In the data rows, the value 128 means zero.
Here are some points:
array([118,  78, 113, 121, 119, 135, 130, 124, 121, 133, 122, 111])
array([121,  81, 138, 124, 127, 131, 127, 128, 125, 129, 121, 122])
array([115,  73, 107, 116, 116, 140, 132, 124, 129, 137, 123, 114])
array([122,  85, 130, 122, 126, 126, 129, 126, 127, 134, 120, 115])
array([122,  97, 119, 126, 125, 129, 130, 124, 128, 137, 124, 105])
array([120,  93, 116, 123, 123, 130, 128, 123, 128, 138, 123, 107])
array([118,  95, 117, 127, 120, 145, 130, 130, 116, 131, 124, 103])
array([123, 114, 111, 130, 119, 142, 131, 124, 121, 135, 125, 101])
array([143, 183, 109, 122, 122, 129, 130, 122, 138, 133, 134, 141])
array([124, 109, 129, 132, 119, 142, 131, 126, 118, 130, 122, 103])
array([116,  61, 139, 125, 128, 130, 127, 132, 130, 126, 120, 137])
array([118,  77, 123, 109, 124, 124, 129, 121, 136, 141, 119, 120])
array([120,  72, 119, 117, 121, 143, 128, 129, 119, 131, 123, 114])
array([140, 174, 121, 134, 126, 137, 125, 123, 133, 130, 132, 126])
array([133, 167, 100, 121, 118, 127, 130, 119, 141, 140, 136, 125])
array([144, 189, 124, 136, 130, 128, 126, 121, 141, 132, 134, 135])
array([121, 100, 114, 126, 121, 141, 131, 124, 120, 133, 124, 103])
array([127, 140, 110, 130, 119, 135, 130, 118, 130, 139, 129, 105])
array([119,  99, 119, 127, 123, 136, 130, 124, 124, 135, 123, 105])
Then 20 other points, each followed by its number:
array([125, 124, 104, 130, 117, 143, 132, 126, 122, 137, 128, 103]) 0
array([123, 124, 114, 129, 124, 131, 132, 118, 130, 139, 127, 100]) 1
array([120,  91, 112, 127, 119, 144, 130, 126, 116, 132, 124, 105]) 2
array([206, 255, 255, 184, 255,   0, 106, 205, 155,   5, 168, 255]) 3
array([125, 131,  99, 123, 111, 151, 129, 129, 117, 135, 129, 110]) 4
array([120,  91, 116, 120, 121, 132, 133, 124, 125, 139, 124, 106]) 5
array([123,  72, 140, 124, 127, 135, 127, 132, 122, 126, 117, 124]) 6
array([123, 122, 114, 131, 120, 137, 130, 120, 126, 137, 126, 101]) 7
array([118,  68, 123, 120, 123, 135, 127, 126, 125, 133, 121, 119]) 8
array([121,  59, 126, 114, 126, 136, 126, 129, 124, 132, 117, 124]) 9
array([121, 114, 116, 129, 121, 138, 130, 122, 122, 134, 127, 101]) 10
array([121, 104, 117, 128, 121, 134, 131, 121, 126, 135, 123, 101]) 11
array([130, 156, 116, 135, 124, 131, 130, 121, 136, 132, 133, 118]) 12
array([121,  69, 125, 119, 121, 141, 130, 131, 116, 128, 120, 116]) 13
array([141, 180, 120, 134, 125, 133, 126, 124, 136, 131, 135, 131]) 14
array([123, 127, 106, 130, 118, 138, 131, 121, 127, 138, 129, 101]) 15
array([126, 132, 109, 131, 118, 140, 131, 122, 127, 138, 131, 102]) 16
array([204, 255, 255, 179, 255,   0, 107, 203, 158,   5, 172, 255]) 17
array([114,  72, 104, 113, 115, 135, 129, 123, 131, 138, 123, 115]) 18
array([124, 103, 118, 127, 122, 137, 129, 123, 122, 135, 122, 103]) 19
Which three of these numbered points are nearest to each point below by angle, seen from the average point of the first points? Their numbers follow each, nearest first.
array([206, 255, 255, 180, 255,   0, 106, 205, 157,   6, 169, 255]) > 17 3 14
array([119,  71, 119, 121, 121, 137, 130, 127, 125, 133, 121, 115]) > 8 9 13
array([123, 109, 120, 127, 122, 130, 131, 122, 127, 136, 127, 102]) > 11 10 19
array([118,  89, 106, 124, 118, 144, 131, 125, 119, 133, 121, 106]) > 2 18 5
array([127, 137, 111, 130, 117, 140, 130, 123, 126, 137, 125, 107]) > 16 15 0
array([137, 172, 113, 127, 121, 138, 127, 123, 131, 136, 132, 123]) > 14 12 16
array([118,  77, 120, 125, 121, 138, 130, 128, 125, 136, 121, 112]) > 8 13 9
array([113,  69, 105, 120, 111, 142, 133, 127, 127, 133, 122, 116]) > 18 8 13
array([122, 113, 117, 131, 119, 140, 131, 124, 121, 138, 125, 100]) > 10 7 19
array([116,  63, 118, 118, 119, 138, 129, 127, 126, 133, 123, 124]) > 8 9 13
